The rows of Z fall into a few groups and each row is roughly a mix of its group's hidden directions.
Z (106 x 10):
[[-15 -37  32   5 -17   5  -9   8  10  -9]
 [ -4   2   7   6  19 -35 -23  30   8 -13]
 [-14  34  22 -19 -13 -20 -19  14   2   2]
 [ 30  12   5 -27  18  13 -18  16  16 -13]
 [  3   7 -35  30  20  22  -3   2 -16  -3]
 [  8   9  -9  -4  -5  41  20 -17 -10  24]
 [-21 -22  -1  -1 -40  20  -2   4  15  15]
 [  9  11 -26  -9  16  31  16 -18  -5 -23]
 [  7  28  -4  15 -18 -11 -26  -1  13 -30]
 [ 11   7  -1  20  16 -33   3   0 -11  36]
 [ -4  17  14 -17  -8  -8 -30  35   1  17]
 [  8 -18 -24   2   6  20  36 -18  -6 -14]
 [  5  27 -24  -2   2  22  15 -20 -29  -4]
 [ -3 -29  21 -13 -40   2 -13  -7   7  -3]
 [ 18  -5 -39   3   7 -21 -28  -6 -12  -2]
 [  9 -40  25 -14  -5   2  -4  21   1  17]
 [ 10  42 -14  -7  15  11  -3 -11 -25  -8]
 [  7   9 -20  10  -7   6  30 -17 -36  10]
 [ -1   0   2  21 -25  -4  -5  31  36   1]
 [ -2  -3   5   8  39  10  23  15 -18 -22]
 [ -9 -32   2  15  13  41   1   0  12   6]
 [  0  -7  31  -1 -12 -23 -26  26  17  -4]
 [ 28  31   1 -27   5  18 -20  13  -3  -2]
 [-24 -29  -8 -15 -10   3 -36  12  -2  -8]
 [ 20  19  38  -1 -16  12 -26  -2 -10   1]
 [-23 -34  10  -3   3   5 -34 -16   1 -10]
 [  3  16   3   0 -31  21 -39   0   4 -11]
 [ 37 -17 -30  -3  -2 -20   4  12 -11  10]
 [ -4  14  -3   4  19  -9 -42  24  -8 -14]
 [  5   3 -31  -4  -7  12   3 -11  44   7]
 [-29  12  -8  27   0 -17  11 -23 -25   5]
 [  3  -8 -26  31  22  23   9 -10 -19  -9]
 [-19   6   2 -30  -6  23 -11 -36  -1  -3]
 [-14 -31 -10  -5 -22 -15  24 -21  13 -13]
 [ 19 -23  14 -19 -12 -11  12 -15 -35   2]
 [ 12  -3 -27 -17  16  13   0  -4 -22 -35]
 [  6 -10  10   5 -15 -23  41 -16  19  -3]
 [-12  37  19 -18 -13 -23 -17  12  -1   0]
 [-12 -26 -15   4  -1   0 -42  -2  12 -18]
 [-28  22  -5  -4 -30  23 -22  -5  -1  10]
 [  7 -13  15   7 -30 -17   4  16 -13  34]
 [ 11   3 -11  12  42  -6  17  12 -24 -10]
 [-14  -4 -39   0 -16  10   0 -26  -2 -23]
 [-16 -13  -2  -3   0  -6 -23  41  23  11]
 [  8  16  13  16   8 -37  -6  23  20 -13]
 [ 15  16 -47   5  -2  -2   4 -11  21   0]
 [ 21  34  -3  17  24   0  27  -4  -4   8]
 [ -4 -10  -1   6  33 -35  25  14   4   2]
 [ 17 -11 -44  19  11  15  12 -12   5  -1]
 [ -1  -4   8 -27 -15  31  17  -3  -5 -32]
 [-30  18  21  -7  -4  21 -18   7  27   5]
 [  7  -9  17 -27 -35   0   5 -24 -13  12]
 [ 11  32 -38  -8 -14  -2 -14  -8  14   6]
 [ 17 -13 -10 -10  32  12  12  -5  18 -31]
 [  8   1 -19   8 -15  10  32 -13 -33  14]
 [ -5  19 -30  17  16 -17   0  25  23  -7]
 [ -6  -2 -26   9  -4 -22  23 -25   6 -29]
 [ -3 -21  26 -20  -1  20 -23   3 -24  17]
 [ 24   5  -5 -24  -6   8  31  -3 -28 -17]
 [-13 -40   5   5  19  -1 -26  -5 -12 -18]
 [  1 -18  12  -4  31 -19  34   3 -10  15]
 [  6   3   7  23 -15 -29  -5  10  15  36]
 [  2  19   3 -13 -17  28  28  15  13 -23]
 [ 14  19 -28  10 -24 -13 -14  14  26   9]
 [  0 -10  27  -4 -31 -16 -27  -4   6 -23]
 [ 24 -36 -30   9   7  15   9   1   8  10]
 [  8  -2   7 -27 -22 -26  15 -18  28  -1]
 [-22   2  39   8   9   4  -1   0 -32 -12]
 [ -4  12  -6  12   1 -29 -29  17  14 -29]
 [-14 -25 -11 -10 -35   5  -3 -26   2 -18]
 [ 23  20 -40  -7  -9 -19  -6   7  13   8]
 [-27  32  30  -4  -1  -2 -19  12 -10  -3]
 [ 21  19 -19   1  -1 -35   6  -3 -29  -9]
 [ 22  30  14   5  26  16   6   0 -21  17]
 [ 31  22  -7 -26  19  22  -8   6   2 -16]
 [  0   4 -10  -4 -37  30 -13 -26  -2  -9]
 [  5 -11  18 -14  20  12   1 -19 -41   6]
 [  6 -14 -25  -4  -6  18   5 -10  44   9]
 [ 26 -14  -8   5   6 -20   1  16 -41   3]
 [ 19 -32  15 -16  -6 -13  -8  28 -11  18]
 [  8   7  16   1 -16  15  36  29   9 -17]
 [ 22 -15  26  -1  -2 -29  -6  26   3  19]
 [-26   9  13  28  17  -1  -9  11  28  18]
 [-26 -25  11  27   2 -33   7  -5   6   3]
 [ -7 -21  14 -13  28   8   5 -19 -33 -12]
 [ -6  42  -7 -10 -14  20 -20  -4 -17   8]
 [ 29  22 -12  -1   1  -4  37  17 -15  -3]
 [  8  16 -15 -23  10  25  20  -3 -15 -30]
 [ 10  11  23  -4 -29  15 -34 -11  -8 -11]
 [  1  28  -4 -16 -29  26 -18   6 -11  17]
 [-12  12 -18 -15 -18  43  -7  -9   8  -7]
 [-16  34 -14  -9  25  11  -4 -26   1  13]
 [-18  28   5  13 -20 -13 -12  -3 -27  24]
 [-23   3   1 -19  -2  36  -7  -9  14 -28]
 [ 25   3 -48   3   0  -1  -5   9  12  11]
 [  9  36  -5  -9 -20  14  -8   2 -29  20]
 [ -4  20 -22  -5 -10  -1  11 -27  37  -7]
 [-23  19  15 -16 -12  10 -14   2  38   6]
 [ 26  25  35   1   4  15  -3  -5 -18  14]
 [ 19 -36  -7  -7 -20  18  26   7   6   9]
 [-14  -9  43  12 -13  -4  13   6  11  23]
 [  8   5  26   5 -26 -24 -21  -1  14 -25]
 [  3  41 -16 -11  13  22  -9 -12 -14 -14]
 [-24 -10  36 -16   5  20  10 -21  -9   0]
 [-11   9 -31   5 -28  14 -24  -1  17 -17]
 [ -2  38   4   6  -5 -14 -12  -2 -33  19]]

In each list below, two rows fit none of the groups, and each other row fits one group, some only roughly. Which are they? Name them in the order they come.
  j_834: [  0  34 -18 -19 -21  24  -2 -16  -7 -10]
  j_262: [  5  12 -18   4 -15  11  29 -37  -2 -15]
  j_542: [ 19   1  -8 -26 -23  38  -3  11   7   7]
  j_344: [  4 -26  28 -17  -1   9  22  -6 -27 -15]
  j_903: [-42  13  -1  10   9  -4 -22 -14  14 -17]
  j_115: [ 24 -35 -14  -6  -2   7  -5  24  14  21]
  j_609: [  1 -46  13   9   1  -1  10  11  18 -19]
  j_780: [-39 -15  -6   7 -22  18  -6 -10  21  -5]
  j_451: [ -9   6 -11  13  -8 -19 -33 -11  17  32]
  j_488: [  0  30 -28  15   1   8 -14  23  24   0]
  j_166: [ 19 -25  20 -11 -38  -9  12   5 -10  -1]
  j_394: [ 14  -3 -18 -22 -34  14  -5   2   6 -29]
  j_964: [-16  12  14  -4 -27  -1 -10 -18  22  33]
  j_498: [-20 -12  18 -10 -24  -1 -24 -29   8  17]
  j_480: [  2 -23  23  -7 -17 -21  20 -29  -3 -16]
 -> j_834, j_609
  j_426: [ 21  21  10   1 -13 -18  -2  12 -31  28]
  j_50: [ 31 -35  -5  -7  -9 -23  17  -2 -10   3]
  j_923: [-18   6 -49   4   3  13 -17  -3   1 -10]
  j_944: [  3  -4  22   0  11 -19  21  30  18  25]
  j_358: [ 20 -41  -6 -11  -6   4  -1  14  21  21]
  j_359: [-13 -16  22 -24 -14   5 -10 -36 -12  11]
  j_831: [ 15  13 -22  11  -8 -28 -21  -6   6  31]
  j_997: [-23  16   1   4  23  20  28 -25   4  -9]
  j_383: [ 15   3  12   5  20 -12  45 -15 -10   9]
  j_417: [ -3  -3   2  18   3 -46 -21   4   4  19]
  j_603: [ 34  10 -31   2 -22 -14   0  18   9  -4]
  j_538: [ 13   4  41   7 -18 -25  11   3  19   4]
  j_69: [  4 -13  23 -11  18  16  23   9 -12  34]
  j_145: [ -6  35  10  -9 -10 -31   8 -16  -4 -22]
 -> j_997, j_417
  j_516: [ -3  -8  39 -22 -13 -15 -13  23  -4  12]
  j_249: [ 21 -36  -3  -7 -16 -15 -11  -1 -25 -18]
  j_75: [-14 -18 -35   1   3 -15  27 -18  -5  15]
  j_336: [ -9  -7  12  13 -46   3   1 -21  -4  18]
  j_793: [-23  -9 -46  -2   5   8 -10  -9  -8 -17]
  j_529: [ 34   0  16  -9  29 -25  -1  18   5  -9]
  j_699: [  9   2  28   6  32 -29  20  12  -5   4]
  j_220: [ 16  40  -9  21 -13   3 -13   4  23  -7]
  j_756: [ 17  -8  -8 -19 -15 -12 -17  28  25  21]
  j_622: [ 12  15   8  17   2 -34   7   5 -31  21]
  j_188: [ -2  21 -18   0   9  33 -32  17  -4  10]
  j_176: [-15  17  35   5   2   0  21  -7   8  31]
  j_230: [-26 -34  10  16   5 -16   0   0  27 -11]
  j_356: [ -4   9 -38  17   9  27  -6  -1  24   5]
 -> j_75, j_336
  j_735: [  2 -17  -6  -2  26  15   8  13 -18 -40]
  j_705: [  6  19  -6  21 -23 -16   9   7 -12  37]
  j_585: [  5  26 -35   7   2   3 -28  22   6   8]
  j_20: [-21  29 -11   1  24   5 -20 -13   5 -26]
  j_767: [-28 -20   7  17  22 -21  -4  -7  21 -18]
  j_856: [  7  13  16  -4  13   4 -37  -5 -32 -13]
  j_690: [ 15  26  -3 -23  -8  12  35 -13 -16   2]
  j_579: [ -2 -15  23  -1  13 -40  26  -4  -3  -9]
  j_283: [-21  24  28   9   4  -6   2 -13 -27 -20]
  j_430: [-10 -43  17  15  -6 -12 -25   7   5  -3]
  j_211: [-30  30  24  14  10   6  -6  -2 -17 -17]
  j_24: [ -1  11 -28  13  22 -17  36   2  12   1]
  j_391: [ 25 -15 -39 -13  10  13   4  -1  14  16]
  j_201: [ 21  10 -27   1   2 -12 -20  33 -15  15]
 -> j_705, j_391
  j_731: [ 39 -25   4  -7 -11  -4  23  16  -5  14]
  j_738: [-22  37   3  12  15  14 -19  10 -19 -10]
  j_768: [ 15  30 -15  14  27  -3  15 -18 -18 -12]
  j_408: [-28 -10  -1  18  26 -17   5 -13  15 -27]
  j_411: [-11  26  -3 -31  -8  19 -11   7  25 -17]
  j_295: [ 17 -34  -4  -4  -6   2  28  21 -19  14]
  j_501: [ -7 -29   8 -13 -14 -14   8 -33 -14 -22]
  j_135: [-11  23  25  13  -1   1  26  10  16  30]
  j_14: [ 32  -4 -38   7   7 -15   8   3 -20  -1]
  j_286: [ -1  25 -19 -11   9  28   8   9  15 -32]
  j_823: [ -6  11   6 -21 -10  -1 -26  26  29  20]
 -> j_411, j_295
  j_783: [ 29 -15 -10  10 -28 -28 -10  20  -1  -3]
  j_215: [-28 -38   0  10  12  -7  -9 -14  22  -3]
  j_301: [  3   2   9  -6 -47   8   2  12  27  -2]
  j_293: [ -9   2 -36  12  -3 -10  34  -8  20  -7]
  j_858: [ 12   3 -26  -3  -4  11 -25  31  11  25]
  j_765: [ -1  33  -2 -15 -13  28  11 -10  -6 -27]
  j_321: [-10  14 -17  16  15  26 -27  23  -5  15]
  j_927: [ 33   4 -14  15 -14 -30  13  18  -6  15]
  j_616: [ -2   9   6  -4 -13 -14 -16 -31  -7  39]
  j_857: [ -7  14  -9  24   3   8  -1  32  35 -11]
  j_53: [-25 -11  25  23  36   2   7   4  -1   5]
  j_329: [ -6  -5 -15  13   9 -35  30   6  24  -9]
  j_558: [ 14  20 -40   7   6   1 -20  22   0  11]
  j_773: [  3 -27  39 -11 -14 -20   5 -15  -7  -8]
 -> j_215, j_765
  j_941: [ 17   1  12  19 -22 -22  15  26  11  23]
  j_239: [  3  20  19   4  -5 -12  18  -8  -2  44]
  j_146: [ 5 11 -8 13 10 -9 31 23 29 21]
  j_708: [-17  20 -15   3   2  24   4 -23  35  -7]
  j_155: [-18  -4  31  12   7  -2  15 -21 -25 -23]
  j_970: [ 19  19  32   8 -21  -1  -7  17  24  12]
  j_736: [-10  26 -19  17  15  19 -26  22 -11   2]
  j_904: [ 16  39 -15  25 -11  -9   8  -3  17 -12]
  j_443: [  0   8  -7  15  27 -40   9  16   9 -14]
  j_984: [-29  12  30  -2  16  20  21 -13   2  12]
  j_762: [-26  20  36  11  10  13   4  11 -16  13]
  j_800: [ 10   8  -6 -19  -2 -13  -7 -39 -25  20]
  j_873: [  3 -45  21   5   9  20   0  13 -12   9]
  j_981: [-17   8 -22  27  20  -6  -2  12  34  -4]
 -> j_762, j_981
  j_719: [ 13 -13   4   8   5 -34  -7  -9 -22  33]
  j_300: [-11  30   6   0  -8 -15  18 -32   9 -23]
  j_781: [  5   6 -18  31  20   4   4  -2 -38  -8]
  j_248: [-24  -3 -24   4 -21  32  16 -20   0  -4]
  j_376: [ 15  26  17  -8  27 -18 -25  18   2  -3]
  j_428: [  4 -31  23   1 -31  -3  15 -10  15 -17]
  j_407: [ 20   1 -15   0  30 -19  14  -3  29 -18]
  j_976: [ 37 -25   3  -2  -6  -8  24  14 -14  15]
  j_343: [-23  27  -4  24  19  23 -14   8 -17  -7]
  j_846: [-31 -25  -6  17 -33   1  10  -6   4  14]
  j_444: [ -6 -21 -13  -1  -1 -13  46 -11  15   8]
 -> j_428, j_407
  j_233: [-14  18 -42  12   1  -2 -10   3  12 -26]
  j_817: [  3   3   8  13  -6 -31  20  20  36   1]
  j_788: [ -5  20   6 -20 -38  21   8  -5  23   0]
  j_661: [ 19  11 -21   1  16 -24   7 -15 -27  24]
  j_713: [ -5   8  34  -4  -4  -6  21 -16  -9  35]
  j_254: [  8  -4  25  -6 -40  -4   0 -25  -2 -16]
  j_840: [  8 -19  -4   0 -43  -6 -22   9  22  -4]
  j_525: [ -2 -11  26  -3 -44   4   9  10  19   2]
  j_889: [  1  -3   3  -6 -25  26  14   9  25  32]
  j_717: [  9  40 -13  13  -3 -15  23 -22   9   0]
  j_316: [-17  51  -2  -7  12   6  -9   3  -4  -7]
  j_165: [-16  -6 -29  -7  12  -2 -16 -16 -28 -26]
  j_485: [  0   0  -4  17   9  -7  27 -33 -23 -24]
  j_764: [ 17  23 -29  -3  15  10  19  16  -8 -25]
 -> j_717, j_316
  j_890: [-16 -16 -25   7 -10  24  29 -23   0 -11]
  j_988: [ 13 -18  -3   0  21   5  18  16 -26 -33]
  j_752: [ 37  -2 -15 -14  -4  23  25   3 -17   5]
  j_606: [ 10  36 -25  16   1   6  27  -6  14   7]
  j_862: [-19  14 -26  15  26  23 -17   0 -17 -10]
  j_483: [ -8  -7 -17  15  19 -39  23  12  -8   6]
  j_261: [  7  -9  34   2 -21 -32  -3   5  20  -9]
  j_879: [ 18   4  26  -7  13  18  22 -16 -28  15]
  j_184: [-17  21  22  -5 -25   9   3 -14  25  24]
  j_112: [  0  28 -23 -13  31  15  12  -8 -15 -13]
  j_665: [ 20  17 -36   9  11  -9 -12  19 -23   4]
 -> j_862, j_483
  j_56: [ 20 -41  -8  15  13   6  14  -1 -24   0]
  j_402: [ 19 -10  12  -4  20 -21  12   4 -14  39]
  j_797: [  8  16  -3   4  46   0   1  17 -19  14]
  j_937: [  1   6  -7   4  33 -11  -5 -15 -39 -17]
  j_673: [ -3 -27 -25   0  -8  -7   2  20  38   3]
  j_582: [  9 -24  34 -24 -13 -24   3  10  -7   7]
  j_373: [  9 -24  -4  -3  16  10   9  16 -20 -40]
  j_711: [ 14 -41  10 -14  -8 -12  21 -17  14  -2]
  j_559: [  9   8   4 -32 -39  19   6 -10   0  -9]
  j_106: [  7  20  -4  -1 -32  38 -10  -3  11  12]
  j_5: [-32  18  -1   8  21 -11 -21 -15  13 -23]
  j_6: [-16  33   1 -11   1  30  15   5  20 -16]
  j_245: [  1 -26  40 -16   9 -14  11   6 -12  13]
  j_641: [  0  26 -40  18   7   3  17   4  19  -1]
 -> j_402, j_673
